In the data rows, 128 means zero.
Some points:
[128  86 154 109 201 111  91 164 163  93  90 112 193 144  72 157 160 180 108 108 109 135 155 129 115  94 119 200 142  71 255 150 123  68 159 123  62 137 135 227 165  80  91  85 113  94  96 104 178 145 116  96 116 116  86  93 119 142  47 176  92 129 127 145]
[127 178  77 151 161 112 154  99  24 145 148 114 102 121 112 175  75 117  73  91 140 154  89  61  92 120 107 114 129 135 113 162 192 119 176 219 102  91 100 148  58 150 175 121 116 132 190  77 171 230  89 150  33  87 129 111  77 133 137  90  87 102   8 142]
[112 120 179  61  95 142 118  99  64 116 134 109  76 149 188 106 130 187 192 161  70 163 130 131 101 106  85 210  97 189  93 151  91 204 140  85 166 111 154 103 125  99 189  15 166  63  89 118 127  87 120 158 134 129  74 112 104 176 151 132 116  95 223 173]
[183 116 188 177  61 157  67 134 167  80 173 113 140 104 199 111  56  83  87 123 158 182 119  99 116 160 123 184 188 112 188 122  85 126  92 129 205 104 111 147  89 145  89 153 128 135 193 136 127 157 183 111 114 198  93  85  91 151 152 129 178 149 185 170]
[ 78  88 154 132  96 144  46  59 118 173 157  47 128  55 149 118 112 107  83  47 137 134 103 143 145 150  75 115 149  69 157 160 108 121 137 147 118 166 209  49 113  56 170 107 122 165 132 120 141 106 143 145 158 147 172 111 145 105 123 214 126  66 174  64]
[180 131 170 191 130 146 172 150 152 119 125  81 163  89 167  89 100 143 164 110 158 128 155  89 188  64 117  96  71 152  65 116 167  78 104  96  61 182 145 134 115 131 205 153  21  75 196 196 155 126 117 151 189 144 108 161 123 154 107  88 170 143 150 100]
[143 110  52 124  97 183 166 180 101  46 146 141 145 105 118 127  89 173 100  81 114  94 160  22 139  83 174  66 162 160 202 116 133 170 116 108 138 138 124 137 171 180  67 160 122 112  66 179  89 153  90 197 127  93 141  77 137 108 134  79  70  51 127  61]
[ 89 141 192 199 246 211 125  70 106 159  52 162 104 133 105 152  95  72 158  62  68 101 176 151 164  83 119 133 162 120 101 180  99 177 143 177 161 108 126 126 128 173 133 204 141 146 104  99  89 108 173  93 143 103  79 162 166 110 168  90  86 164 190 175]
[136 199 120 167  91  53 112 167 146 108 112 151  74 192 151 120 120  67 143 100  75  68  55 120 117  74  94 103 184 132  52 144 122 134 118  94 109  60  71 204 174 136 110 146 120 102 138 160 150 143 156 126 145 101 191 118 202 165 145 222  71  94 103 111]
[ 44  73  47  52 115  10 121 124  98 124  70 110 157 144 109 126 157 111 151 152 110 135 122  93 112 117 176 108 201  72 128 100  86 101 128 160 108 157 142 142 167 167 205 157  67 140 124 153  78 123 123  56 204 157 136  63  98 156 110  54 141 148 150 133]
[ 88 159  65 101 113 180 129 149 100 158  84 168  64 133 153 174 142 156  88 134 129 133 152 164 131 213  49 196 115 126 144 178 210 120  72  78  57  73 103  99 178 108 169 221 162 144 173 135 165  69 140 141  98 133 206 121 129  98 138  40 107 152 145 118]
[128  95 170 156  47 156 135 129  71  83 127 112 161 188  50 160 239 166 141 162 115 129 149 122 150 139 181  43  71  86  74 177 169 158 119  94 164 159 153 150  79 174 119 190 192  90 203 161 145 149  72  43 114 141 124 120 158 173 107 147 148 111 212  90]
[128  99 168 132 100 156 136 147 174 103 112  76  82 130 181 127 167 150  76 137 157  73  93 108 120 148 115  96 127  99 134 101 142  89 103  81 167 147 105 101 162 190 161  99 137 114  60  87 126 199 133 123 179 196  69 143 193 107 127  53  46 124  30 196]
[131 154  67 142 198 117  70 176 152 147 174 145 122  92 124 164 103 105 137 108 105 136 170 145  82 158 185  94 133 134 166 101 140 187 117  86 133 126 183 121 128 143 183  99 109 142 229 106 155  58 172 115 129 159 132  96 179 110  89 110 152  34 133 217]
[160 109 151  76 128 114  97 139 152 134  98  78 107  70  74 192 103 168 159 157 114  91 132  65 112 177 133 105 139 252  94 136 189 152 104 182 146 146 149 181  52  22  61 137 143 176 101 146  52 101 182 138 174 177 147 143 100 153 110 191  71 214 146 176]
[ 80  81 157  87 130 150  84 186 195 155  64 211 196 108 192 132 142 153  97 190 150 136 114 137  75 111 131 150  99 137  94 141  77 184 198 137 157 110 149 160  69 192 129 123  96 155  75 161 191 145 120 181  77  99 177 142 158 109  82 105 114 146 111  85]
[ 68 118 138 192 158 132 142 210  94  61 209  88  87  90 156 139  92  53 104 154 137 162 104 188 104 139  95 162 105 115 121  86 225 221  84 145 185 142 138 152 150  89 141 108 112 185 134 170  65  99 124  81  89  42  45 163  91 111 207 142 137 193  90  69]
[127 136 150 148 147 151 103 156 112 126 124 218  99 237 166 136 153 102  87 188  87 188 190 163 174 100 114  77 128 130 129  82  95 149  81 146  92 156 102  76  91  34 129  49  90 215 136 131  93 167 193 147 127 152 151 104 183 107 170 120 100 124 106 123]
[172 141 131 157  68  90 141  33 172 170 240 112 191 130  71 108 163 188 111  84 168 122 154 171 117  46 159 206  67 121 124  84 155 101 136 103 196 148 113 161 113 117 152 163 112 125 100 125  85 132 113 110 109  82 185 101 132  95 115  44 113  88 142 137]
[122 165 178 142 104 158 176 177  75 198 176  66 161 138 116  75 180 151  88  85 168  61 243 108 150 171 166 130 108 111  62 163 117  92 153 191 108  29 156  86 155  96  74 112 127  71 144 168  43 134  94 133  92 131 106 121 143 189 100 133 202 130 115 134]
[137 151 185  49 150 121 184  93 204  53 136 108 149 110 138 113 101 106  98 146 160 121 154 100 152 179  95  59  96  93 179 109 156 137 126 156 161 117  93 109 148 130 163 105 118 137  99  72 102 153 214  85 129  64 223 137 106 180 101 193 192 108 203 172]
[107 122  68 145 109  94 192 158 146 144 106  74 156  87 126  96 143 140 144 158  99 134 152 104 126 121  89  31 140 193 171  88  73  67 216  73 129  86  81 161 148 105 145 117 164 183 148 154 187 163  78 110  91 129 117 193 116  67 209 143 104 132 145 137]
[164  79 114 130  92 109 149 110  60 202 100 159  88  87 199 186 150 115 169  95 115  85 114 170 172 103 156 185 158 179 171 146 134 169  54 193  77 183  56  70 149 172  90  96  98 150 175 101 147 152 100  58  47  98 145 154 121 112 118 138 163 133 120 176]
[161 200 114  91  84 137 105 123 138 120 120 124  97  76 107 181 143 104 179 188 188  94 148 106  96 117 134 108 161  35 115  96 139  92 117 154 142 170 255  84 149  70  72 158  98  51 124 133 165 179 190 165  96  94  98 147  77  93 192 118 173 137 188 162]
[135  97  76 135 134  75 144  77 183 100 113 114  83 157 112 107  85 173 143 133 185  74 156  91 127 123 172 139 157 118 118 153 112 161 123  57 133  58 144 130  58  51 121  33 168  73  79  83 137 140 126  67  85 144 124 187 126 115  93 120 134 192 141  15]
[145  70 140 120 104  99  28 174 113 160 139 179  63 182 118 118 117 119 152 113 126 189  61  64 170 160 102  86  38  90 119  83  93  46 151 133 160  93 106 164 170 137 104 100  66 114  54  64 135  46  85 125 126 166 147 175  99  88 116 141 136 128 168 118]
[ 92 101 155 131 196 158 145  92 137  96 160 187 152 124 174  49 183  56 165 102 130 139  89 118  52 132 106  98 143 168  90 143 178 132 112 155  93 188  73  57 157  84  96 183 158 129 119 103 150 103 135 128  86 145 117  53  90 100  63 131 133 153 103 158]
[208 108 100 130 144 176 118 121 124 179 132 157 143 149 116  28 212 151 125 133 149 136 112 156 111 146 165 213 124 122 136  75 126 186 135 104 111 103 145 122 131 158 230 237 110  67 134  95  70 176  96 171 144 109 129 188 103 170 173 192 108 141  96 122]
[ 97 143  59 114 110 204 110  55 172 157  58  95  83 211  90  64  82 196 130 135 115 129  49 152  81 128 130 137 118 124 131  74 119 128 175 115 128 170  99 154 161 168 114 136  85 160 133 152 122 124 171 138 126 133  75  94 171 144  52 120 197 124 145 113]
[ 81 139 101 175 173 100 164 104 187  68 220 105  84 115  96  93 147 115 179 167  54 136 144 154 173 153 187 171  64 122 129 167  53  79  80 224  85 140 159 109 121 128 132 121 189 171 120 124 207 183 119 207 112 160 173 142 125 122 109 161 120 152 157 160]
[ 67 160  96 110  98  88 146 177  98 103 131 162 137 116 110 140  51 129 113  39 114 130 206 196   0 106  76 109 149 164 117 149 135 126  38 130 161 142 127 103 106 157 102 152 122 136 143  97 113 151 104 172 195 136 105 206  56 106 126 146 182 123 100 117]
[182 180 176  98 110  78 152 144 142 109 112  55 159 153 160 165 123 141 193 141  77 102 123 119 151  96 113 115 125 117 211  87  99 103 139 144 156 135 147  94  88 119 171 198 206 129 119 131 131  77  59 168  92 124 111 114 169 145 101 136 171 198  56  83]
[152 129 128 166 135  55  97  70 108 147 117 140 165  59  29 131 119 117 112 200 166 111 130 105 108 150 128  92  97 157 154 204  17 157 119 113  49  88  52  91 203 186  94 167 105 165 110 133 166  59 148  93 190 125  73  76 134 166 125  97 114 118  67 119]
[120 166  60  90 101 151 111 143 138 128  61 122 139 138 112 185 190   0  36 125 106 166 112 151 171 123 159 179 108 167  89 102 187 146 135 102 125 106  93  73  57 178  82  69 141  87 107 127 131  69  94 185 156 125  89 108 132 100 149 161 139 123 106 163]
[118 185 159 191 198 109  88 141 138 158  77 218 146 101 143 157  65 102 147 142 174 168 120 194 146 161 139 142 123 160  99 145 195  66 186  77 141 206  64 144 183 133  94 129 139 151 124 139  54 184  69 163 147 177 159  55 155 159 206 112 179  94 127 107]
[ 58 158 215 149 113 104 176 134 108 147 148 164 194 166 107 139 103 136 102 208 113 129  22 112 186 141 134 163 203 177 156  60 137 122 156 144  96 123 196 140  83  84  99 110 183  68 110  95 134  86 139  76 168 149 141 202 130 110 109 129 115 105 179 105]
[174  67 108 116 199 187 153  81  95 146 173 100 190 198 122 175 149 181 156 120 218 124 112 143 199 111 135 166 133 109  59 150  92 105  85 100 178  97 150 147 147 101 142 107 188 181 114 188 195 127 121 165 127  85 150 180  86 141 125 172 174  56  56 150]
[221 138 124 114 138 126 112 149 113  82  94 114  83 121 144  30 128 147 149 118 141 125  96 244 150 143  97  73 120 108 137 133 101 117 168 134 129 110 189 184  95 183  77  67 131 118 153 162  92  93  95 116 154  94 170  89  93  46 135  80  33 145  84 124]
[148 100 107  42 116 146 233  98 147 194 180 203 130  92 136 146 124 154 154  94  94 174 128 103 120 148 160 140 158  66 116 176 120 103 197 102 102 191  83 152 156 165 110 106 128 140 148 108 128  97 197 108 167 149  99 148 177 176 172 144 102 174  84  72]
These points spread out most along one direction. Take the direction at right angles to it along which they spread out most. Then take the direction at right angles to both along which they spread out most. Go by this last direction. How many in every 100 of the points above lie lower along it than each point below? Round to a whole number. More than half of the points above lie lower than the first one.
[ 89 141 192 199 246 211 125  70 106 159  52 162 104 133 105 152  95  72 158  62  68 101 176 151 164  83 119 133 162 120 101 180  99 177 143 177 161 108 126 126 128 173 133 204 141 146 104  99  89 108 173  93 143 103  79 162 166 110 168  90  86 164 190 175] 46
[182 180 176  98 110  78 152 144 142 109 112  55 159 153 160 165 123 141 193 141  77 102 123 119 151  96 113 115 125 117 211  87  99 103 139 144 156 135 147  94  88 119 171 198 206 129 119 131 131  77  59 168  92 124 111 114 169 145 101 136 171 198  56  83] 31
[127 136 150 148 147 151 103 156 112 126 124 218  99 237 166 136 153 102  87 188  87 188 190 163 174 100 114  77 128 130 129  82  95 149  81 146  92 156 102  76  91  34 129  49  90 215 136 131  93 167 193 147 127 152 151 104 183 107 170 120 100 124 106 123] 90
[160 109 151  76 128 114  97 139 152 134  98  78 107  70  74 192 103 168 159 157 114  91 132  65 112 177 133 105 139 252  94 136 189 152 104 182 146 146 149 181  52  22  61 137 143 176 101 146  52 101 182 138 174 177 147 143 100 153 110 191  71 214 146 176] 95
[107 122  68 145 109  94 192 158 146 144 106  74 156  87 126  96 143 140 144 158  99 134 152 104 126 121  89  31 140 193 171  88  73  67 216  73 129  86  81 161 148 105 145 117 164 183 148 154 187 163  78 110  91 129 117 193 116  67 209 143 104 132 145 137] 49
[ 67 160  96 110  98  88 146 177  98 103 131 162 137 116 110 140  51 129 113  39 114 130 206 196   0 106  76 109 149 164 117 149 135 126  38 130 161 142 127 103 106 157 102 152 122 136 143  97 113 151 104 172 195 136 105 206  56 106 126 146 182 123 100 117] 23
[ 81 139 101 175 173 100 164 104 187  68 220 105  84 115  96  93 147 115 179 167  54 136 144 154 173 153 187 171  64 122 129 167  53  79  80 224  85 140 159 109 121 128 132 121 189 171 120 124 207 183 119 207 112 160 173 142 125 122 109 161 120 152 157 160] 36
[137 151 185  49 150 121 184  93 204  53 136 108 149 110 138 113 101 106  98 146 160 121 154 100 152 179  95  59  96  93 179 109 156 137 126 156 161 117  93 109 148 130 163 105 118 137  99  72 102 153 214  85 129  64 223 137 106 180 101 193 192 108 203 172] 82
[131 154  67 142 198 117  70 176 152 147 174 145 122  92 124 164 103 105 137 108 105 136 170 145  82 158 185  94 133 134 166 101 140 187 117  86 133 126 183 121 128 143 183  99 109 142 229 106 155  58 172 115 129 159 132  96 179 110  89 110 152  34 133 217] 56
[ 97 143  59 114 110 204 110  55 172 157  58  95  83 211  90  64  82 196 130 135 115 129  49 152  81 128 130 137 118 124 131  74 119 128 175 115 128 170  99 154 161 168 114 136  85 160 133 152 122 124 171 138 126 133  75  94 171 144  52 120 197 124 145 113] 74
[183 116 188 177  61 157  67 134 167  80 173 113 140 104 199 111  56  83  87 123 158 182 119  99 116 160 123 184 188 112 188 122  85 126  92 129 205 104 111 147  89 145  89 153 128 135 193 136 127 157 183 111 114 198  93  85  91 151 152 129 178 149 185 170] 64
[122 165 178 142 104 158 176 177  75 198 176  66 161 138 116  75 180 151  88  85 168  61 243 108 150 171 166 130 108 111  62 163 117  92 153 191 108  29 156  86 155  96  74 112 127  71 144 168  43 134  94 133  92 131 106 121 143 189 100 133 202 130 115 134] 0
[152 129 128 166 135  55  97  70 108 147 117 140 165  59  29 131 119 117 112 200 166 111 130 105 108 150 128  92  97 157 154 204  17 157 119 113  49  88  52  91 203 186  94 167 105 165 110 133 166  59 148  93 190 125  73  76 134 166 125  97 114 118  67 119] 62
[174  67 108 116 199 187 153  81  95 146 173 100 190 198 122 175 149 181 156 120 218 124 112 143 199 111 135 166 133 109  59 150  92 105  85 100 178  97 150 147 147 101 142 107 188 181 114 188 195 127 121 165 127  85 150 180  86 141 125 172 174  56  56 150] 10
